In the data rows, the value 500 means zero.
A hidden rule labels the rows of this table. It goes by one to three of the table's principal directions, not those with the most spread.
ndarray[448 340 598 537 481 475 313 465 587 463 536 453 443 458 563 493 661 412
        352 379 568 498 550 462 407 389 611 693 382 484] 1
ndarray[471 357 652 441 531 574 245 428 577 420 556 570 577 512 631 529 629 304
        348 337 548 496 692 402 433 541 651 715 322 294] 3
ndarray[413 619 537 744 604 513 509 566 460 470 797 607 769 448 375 259 472 246
        394 658 371 615 139 421 536 602 340 288 473 577] 0
ndarray[593 485 682 371 526 556 325 394 678 464 511 644 691 575 545 566 610 308
        394 450 561 411 715 368 402 642 586 552 333 289] 1
ndarray[577 625 555 599 490 437 480 519 687 653 354 628 505 484 290 493 615 482
        525 620 534 353 484 361 518 507 476 409 406 652] 1
ndarray[580 450 543 243 456 594 346 415 462 367 370 341 344 521 777 567 440 505
        440 465 592 506 626 705 348 467 562 744 591 308] 2
ndarray[417 407 607 406 482 495 351 528 648 614 337 561 455 495 589 583 603 475
        399 313 540 432 795 415 422 441 693 776 314 473] 0
ndarray[366 481 480 497 471 599 441 574 448 348 513 526 529 532 500 518 454 359
        510 481 508 502 644 387 570 599 509 670 469 349] 3
ndarray[503 596 573 659 508 516 400 477 575 570 515 742 678 517 273 500 580 348
        653 470 524 265 710 188 626 770 572 387 305 349] 2
ndarray[447 443 577 561 455 553 410 440 487 357 644 447 584 502 573 471 520 315
        460 444 549 448 481 451 440 567 518 517 453 301] 0
ndarray[618 529 436 684 414 390 567 433 367 401 726 453 536 510 348 488 521 558
        690 469 571 395 477 444 531 639 416 233 517 417] 3
ndarray[472 452 449 480 445 562 558 565 394 266 551 455 431 465 667 418 444 396
        368 646 376 670 204 666 576 360 331 536 681 535] 2
ndarray[430 440 554 607 481 540 504 446 337 300 877 440 739 577 491 512 421 399
        559 355 547 488 674 343 503 819 493 293 431 160] 0
ndarray[479 359 661 424 415 479 253 500 646 427 459 546 460 454 713 490 683 292
        252 356 526 474 598 504 349 355 611 831 337 436] 0
ndarray[743 590 572 450 403 360 518 362 702 671 332 555 490 560 320 636 619 652
        691 479 652 159 785 390 435 614 577 301 415 466] 2
ndarray[256 624 433 715 701 669 499 703 199 400 799 417 564 459 513 164 292 265
        328 670 384 908  91 595 590 593 248 482 596 619] 0
ndarray[449 610 511 492 319 537 609 655 665 441 236 478 335 594 384 541 535 388
        484 676 608 371 605 387 565 490 327 568 505 587] 1
ndarray[443 497 457 495 470 509 559 485 502 557 417 429 471 486 526 575 447 582
        590 443 526 434 495 514 455 445 566 540 519 477] 0
ndarray[482 515 586 614 472 489 418 506 600 529 509 700 625 495 384 497 610 352
        526 464 481 347 625 272 586 617 553 461 333 425] 2
ndarray[465 373 589 451 411 517 297 502 507 355 511 487 444 445 751 498 586 339
        325 355 510 519 530 555 378 383 572 796 416 378] 0
ndarray[421 486 423 415 395 583 631 545 417 246 566 477 575 594 537 559 381 399
        566 543 479 492 590 462 588 612 409 518 601 300] 3
ndarray[445 426 553 452 511 537 359 543 541 556 349 502 360 452 644 517 564 489
        367 410 504 562 550 543 457 354 591 759 425 554] 0
ndarray[515 553 486 560 461 352 492 580 623 750 309 527 313 449 383 452 631 591
        508 461 555 410 548 503 465 350 536 602 409 782] 2
ndarray[591 582 454 518 495 457 621 481 510 550 491 621 614 565 296 622 474 632
        696 520 502 383 674 335 606 680 492 273 474 455] 3
ndarray[515 598 302 536 483 416 739 541 470 627 388 446 419 492 332 556 421 737
        714 575 499 465 374 550 537 397 453 415 624 699] 1
ndarray[565 645 417 574 544 467 693 478 560 710 382 627 587 513 273 584 469 657
        730 576 467 369 446 388 606 551 498 246 506 601] 0
ndarray[302 497 487 462 590 627 547 607 500 371 619 607 704 542 488 400 411 257
        374 629 354 658 427 426 618 571 429 566 534 474] 3
ndarray[385 417 399 313 580 542 620 521 323 430 674 428 620 540 703 499 313 546
        467 380 390 723 513 664 455 499 532 592 600 413] 0
ndarray[607 475 504 312 367 550 533 510 530 345 306 538 380 550 656 624 506 505
        469 560 480 474 584 570 555 439 433 580 585 426] 2
ndarray[630 608 478 615 342 383 674 482 531 497 486 423 470 558 278 600 498 663
        698 577 624 287 587 390 510 628 381 170 530 504] 0
ndarray[548 533 478 585 516 468 421 493 487 660 376 600 438 478 388 611 564 643
        665 349 568 387 712 361 546 560 629 538 353 489] 1
ndarray[662 673 426 440 379 543 703 512 454 457 287 612 510 621 331 765 359 727
        828 609 525 288 807 328 705 782 407 202 570 328] 0
ndarray[567 425 508 329 611 363 544 376 674 841 365 411 445 474 512 552 560 781
        489 404 528 481 531 654 317 285 708 522 505 718] 1
ndarray[461 493 388 453 513 462 630 557 368 482 623 497 563 512 583 489 414 548
        511 407 422 641 443 596 478 460 467 535 536 527] 0
ndarray[488 260 638 306 497 511 407 381 595 420 557 442 524 513 738 526 573 454
        302 395 470 533 611 594 419 411 636 585 504 376] 3
ndarray[537 653 475 546 330 506 685 613 622 429 309 557 435 603 267 577 509 470
        606 728 564 328 592 322 655 602 290 339 538 553] 3
ndarray[446 558 562 483 759 645 368 554 393 592 554 615 598 467 568 370 395 448
        346 566 358 766 420 541 577 605 497 494 484 546] 2
ndarray[601 501 512 441 454 457 623 442 584 526 473 551 533 580 436 567 549 543
        567 516 520 400 602 454 554 551 474 325 504 482] 3
ndarray[529 607 454 620 505 502 587 560 469 558 449 469 429 510 388 520 483 584
        549 574 550 537 390 469 530 498 381 390 505 627] 1
ndarray[493 640 323 614 352 529 684 635 384 299 466 530 443 535 365 514 424 440
        668 671 494 466 367 437 667 537 263 456 617 511] 3
ndarray[495 420 527 396 540 440 352 478 547 650 384 460 344 448 585 467 567 581
        443 372 531 497 645 610 414 379 670 733 455 585] 2
ndarray[585 626 552 484 519 617 511 488 451 490 406 655 616 587 376 670 376 604
        688 562 494 376 829 275 693 874 495 231 468 264] 0
ndarray[415 381 480 341 670 543 505 421 459 651 490 369 447 419 752 392 412 585
        380 463 378 689 262 817 419 261 632 607 647 615] 2
ndarray[598 401 651 375 376 517 371 402 650 304 487 533 546 517 672 553 619 315
        348 510 518 400 541 502 407 463 516 576 470 314] 0
ndarray[656 413 697 320 522 511 246 324 636 488 513 565 598 531 671 567 637 395
        375 345 585 423 728 496 317 561 668 615 343 276] 3
ndarray[417 605 373 679 514 528 728 607 289 275 851 432 635 501 443 243 349 307
        454 750 364 722   0 607 605 540 156 240 713 595] 2
ndarray[610 547 381 465 468 375 743 510 536 611 404 437 364 509 413 490 506 702
        563 630 478 515 317 654 526 324 382 337 659 781] 3
ndarray[517 536 523 655 611 530 350 474 403 534 610 459 476 401 552 351 525 425
        416 503 503 630 200 597 427 436 472 520 477 572] 1
ndarray[491 447 577 491 403 470 426 445 599 484 477 387 422 514 545 489 590 412
        464 426 633 364 593 502 378 466 552 591 445 433] 2
ndarray[708 616 499 559 433 376 502 436 567 595 442 593 531 518 320 618 586 627
        680 460 607 297 638 374 451 599 513 354 393 490] 1
ndarray[465 605 475 635 388 521 559 592 504 401 450 458 431 539 319 509 481 451
        581 640 587 401 531 362 582 606 352 420 519 500] 1
ndarray[327 324 421  98 601 633 600 532 412 427 443 391 515 520 895 581 265 603
        330 443 316 806 504 793 440 307 606 799 700 454] 0
ndarray[486 532 494 661 594 503 382 493 407 584 570 429 434 390 539 367 515 480
        450 476 512 604 219 604 418 400 499 545 482 611] 0
ndarray[505 425 344 224 616 609 645 452 339 367 541 422 512 504 775 475 310 559
        441 598 321 789 200 850 516 319 453 587 802 508] 3
ndarray[577 555 336 581 476 432 684 516 346 421 640 506 524 496 429 464 446 572
        627 565 437 566 272 575 578 477 352 335 626 576] 3
ndarray[626 643 320 336 284 528 828 580 490 388 163 561 403 621 431 812 350 738
        792 645 496 338 668 449 668 548 354 393 672 437] 0
ndarray[365 481 612 712 838 608 219 443 384 591 832 552 722 354 505 189 476 294
        317 525 364 739 172 517 499 585 585 448 432 518] 3
ndarray[502 483 468 631 583 488 442 449 404 573 577 460 486 413 486 463 496 586
        554 447 489 542 347 537 491 462 559 451 501 533] 1
ndarray[432 458 462 506 708 458 526 429 499 769 558 431 524 400 542 358 474 604
        453 466 409 633 213 694 416 303 625 492 559 721] 0
ndarray[501 443 458 606 568 387 447 463 416 532 752 520 612 425 510 410 561 487
        480 344 463 591 352 539 402 433 562 534 424 546] 3
ndarray[595 440 530 417 474 433 444 362 592 707 293 539 447 523 410 755 553 800
        751 279 612 216 985 352 502 606 790 472 379 354] 2
ndarray[480 498 495 705 480 493 366 513 300 354 742 463 510 426 524 376 496 388
        500 434 508 548 385 500 495 582 449 489 468 400] 2
ndarray[567 360 514 334 459 412 511 395 605 568 426 437 415 518 608 578 600 604
        483 361 549 438 621 605 396 344 634 602 499 512] 3
ndarray[468 400 459 562 409 464 491 470 382 304 709 409 555 489 568 543 493 475
        533 367 533 502 494 488 428 506 512 540 494 337] 1
ndarray[459 564 406 471 400 535 655 560 490 370 491 559 562 596 416 548 451 396
        627 549 510 416 592 398 604 600 407 504 532 402] 3
ndarray[582 546 408 608 462 469 619 478 330 322 747 480 584 515 447 431 447 466
        587 578 467 549 296 540 562 587 325 270 610 448] 3
ndarray[564 635 364 522 332 426 703 587 604 570 234 658 434 580 259 688 558 596
        774 512 569 255 696 299 631 519 452 494 443 560] 3
ndarray[343 517 416 485 552 563 502 594 462 488 458 403 382 454 550 319 437 378
        407 620 456 636 267 660 507 341 441 718 625 658] 2
ndarray[439 548 467 578 590 558 435 592 457 540 451 543 438 455 467 432 496 466
        442 559 466 633 378 498 556 448 462 612 482 631] 1
ndarray[512 642 355 660 470 419 642 615 525 626 389 625 458 488 260 522 554 563
        651 551 503 455 391 386 595 430 410 480 453 728] 1
ndarray[493 351 653 413 354 469 402 456 651 311 552 477 537 496 686 494 618 296
        282 478 493 435 516 521 382 403 519 609 467 383] 0
ndarray[304 531 401 666 584 535 531 633 362 489 616 355 411 430 443 275 407 435
        428 626 453 700 193 601 545 413 380 549 616 707] 3
ndarray[544 439 475 593 607 545 243 421 231 468 622 413 392 389 633 457 469 588
        543 332 534 618 458 617 459 525 612 613 487 382] 3
ndarray[464 454 655 383 685 661 260 407 471 434 672 550 715 498 717 398 456 260
        294 457 443 655 485 553 403 618 591 607 439 282] 1
ndarray[315 598 445 653 690 609 492 646 281 441 804 480 620 461 536 180 368 239
        321 603 382 855 103 607 525 534 310 526 545 619] 2
Which label does each new row get?
ndarray[550 446 497 429 508 413 540 512 536 643 404 483 377 461 594 511 547 661
        423 439 455 569 462 638 453 310 536 534 514 689] >> 0
ndarray[739 651 561 559 466 263 575 419 728 863 332 646 553 534 114 661 618 827
        756 478 608 148 858 261 489 678 607 135 337 620] >> 2
ndarray[570 679 375 719 415 447 669 616 466 551 395 530 380 544 200 573 526 625
        708 593 606 421 483 337 633 561 316 325 475 660] >> 1
ndarray[545 432 586 580 513 497 211 409 352 457 657 443 465 441 622 456 550 462
        498 267 599 475 647 515 391 613 633 602 370 287] >> 2
ndarray[526 398 449 468 574 482 530 447 329 382 737 370 492 456 649 366 435 533
        395 537 400 732 228 750 482 403 429 424 681 547] >> 3
ndarray[250 492 528 508 692 670 350 653 396 465 586 329 377 419 723 144 412 216
        110 645 421 915  84 776 430 307 376 812 599 720] >> 3
ndarray[291 611 376 511 637 569 589 659 496 645 381 472 407 456 419 281 388 427
        451 709 400 653 240 619 591 364 424 647 634 803] >> 2
ndarray[423 588 344 547 443 551 617 644 390 370 466 533 451 532 410 493 414 452
        600 602 474 543 457 457 647 530 357 573 579 528] >> 3
ndarray[525 593 487 574 526 546 516 519 460 577 411 624 540 521 368 606 454 597
        669 490 501 415 663 327 633 677 524 373 433 428] >> 0
ndarray[616 582 447 372 580 369 668 477 636 804 306 626 520 509 292 556 473 809
        644 612 404 402 627 504 593 505 573 280 570 727] >> 2
ndarray[689 666 481 459 407 541 650 518 464 453 362 536 460 640 388 695 426 652
        681 586 601 403 727 391 600 734 338 243 522 399] >> 1
ndarray[680 622 473 487 323 487 605 557 536 492 196 488 264 577 421 712 526 687
        635 567 641 363 672 436 556 520 364 415 507 535] >> 1
ndarray[486 374 583 414 375 497 433 420 681 446 373 489 476 534 529 651 610 462
        516 414 591 288 744 385 458 470 644 626 426 340] >> 1
ndarray[508 527 491 654 594 432 473 459 467 699 554 441 475 416 436 426 521 610
        542 444 523 511 338 545 433 442 556 406 466 639] >> 0
ndarray[652 241 587 100 478 423 482 272 687 555 382 455 473 577 701 713 601 710
        468 307 539 394 878 620 377 396 769 580 516 365] >> 3
ndarray[512 445 594 507 415 352 506 438 667 635 490 412 485 510 437 535 607 573
        505 383 613 312 688 445 355 484 609 444 399 527] >> 0
ndarray[423 386 540 576 575 462 438 431 405 433 848 463 711 480 506 432 482 453
        464 369 466 565 519 459 444 617 581 412 448 361] >> 3
ndarray[531 357 503 250 477 616 367 399 417 300 391 255 313 450 869 574 394 572
        386 514 512 609 399 812 348 306 571 764 708 356] >> 1
ndarray[490 428 536 540 456 471 379 439 592 570 392 502 421 467 464 573 614 527
        567 376 589 333 652 405 472 456 663 625 392 450] >> 3
ndarray[323 631 498 622 684 675 506 661 296 400 737 419 567 498 519 184 308 258
        290 742 397 857 148 604 577 616 235 415 622 605] >> 2
ndarray[411 441 482 472 569 514 437 464 582 631 383 465 429 447 497 477 532 519
        506 477 505 469 471 537 477 359 648 672 505 577] >> 3
ndarray[700 651 485 501 484 299 709 439 687 783 370 636 588 557 110 609 527 809
        765 616 512 218 730 336 587 664 519  62 496 649] >> 2
ndarray[562 333 558 250 430 498 443 472 568 489 276 461 297 482 794 618 553 620
        350 413 464 541 612 684 449 272 599 712 546 515] >> 0
ndarray[544 355 578 314 423 591 369 386 497 225 500 358 471 480 804 578 465 437
        360 520 501 528 440 660 366 405 538 651 621 271] >> 1
ndarray[429 469 502 725 367 467 400 539 361 349 647 365 411 452 488 461 519 436
        543 390 608 434 526 431 465 564 468 531 440 385] >> 0
ndarray[385 290 712 466 474 602 211 372 585 291 679 483 638 506 689 458 613 147
        321 348 556 416 661 404 404 584 668 695 362 140] >> 3
ndarray[458 255 625 304 507 606 360 374 522 273 602 453 570 513 778 527 515 362
        314 443 441 562 571 575 473 472 615 619 551 242] >> 3
ndarray[411 331 538 531 560 506 360 422 374 354 823 367 603 450 650 410 487 409
        381 359 488 637 423 577 377 496 583 580 496 352] >> 1
ndarray[515 454 629 608 425 503 312 418 553 451 558 542 546 514 461 546 631 363
        550 339 634 291 751 297 470 662 612 519 304 260] >> 2
ndarray[681 619 319 523 422 415 817 497 406 399 573 450 456 562 366 466 446 602
        651 724 482 525 222 631 604 475 216 180 739 646] >> 3
ndarray[419 519 512 559 584 555 443 592 459 517 512 462 393 439 582 289 506 361
        302 607 438 702 215 644 513 359 392 600 548 696] >> 2
ndarray[595 505 550 539 599 338 509 412 614 797 538 566 564 470 367 449 610 639
        526 421 497 433 534 488 445 485 612 322 404 667] >> 2
ndarray[419 365 454 395 562 500 492 444 574 587 392 441 426 442 579 515 521 578
        475 469 455 527 418 615 470 267 658 686 571 591] >> 3
ndarray[223 536 406 610 661 588 521 690 388 515 591 322 366 396 562 124 394 306
        241 718 385 868   0 761 503 247 321 696 675 864] >> 3
ndarray[511 574 460 398 469 598 626 601 515 406 339 482 385 549 565 486 435 452
        402 730 451 622 331 611 580 407 294 516 655 621] >> 1
ndarray[443 434 731 577 502 555 188 423 650 489 557 656 645 491 494 456 671 188
        414 367 564 308 761 252 484 681 675 603 233 249] >> 2
ndarray[518 425 544 330 567 359 562 433 742 828 340 494 499 502 469 587 582 726
        465 399 509 435 658 536 361 338 706 535 435 697] >> 1
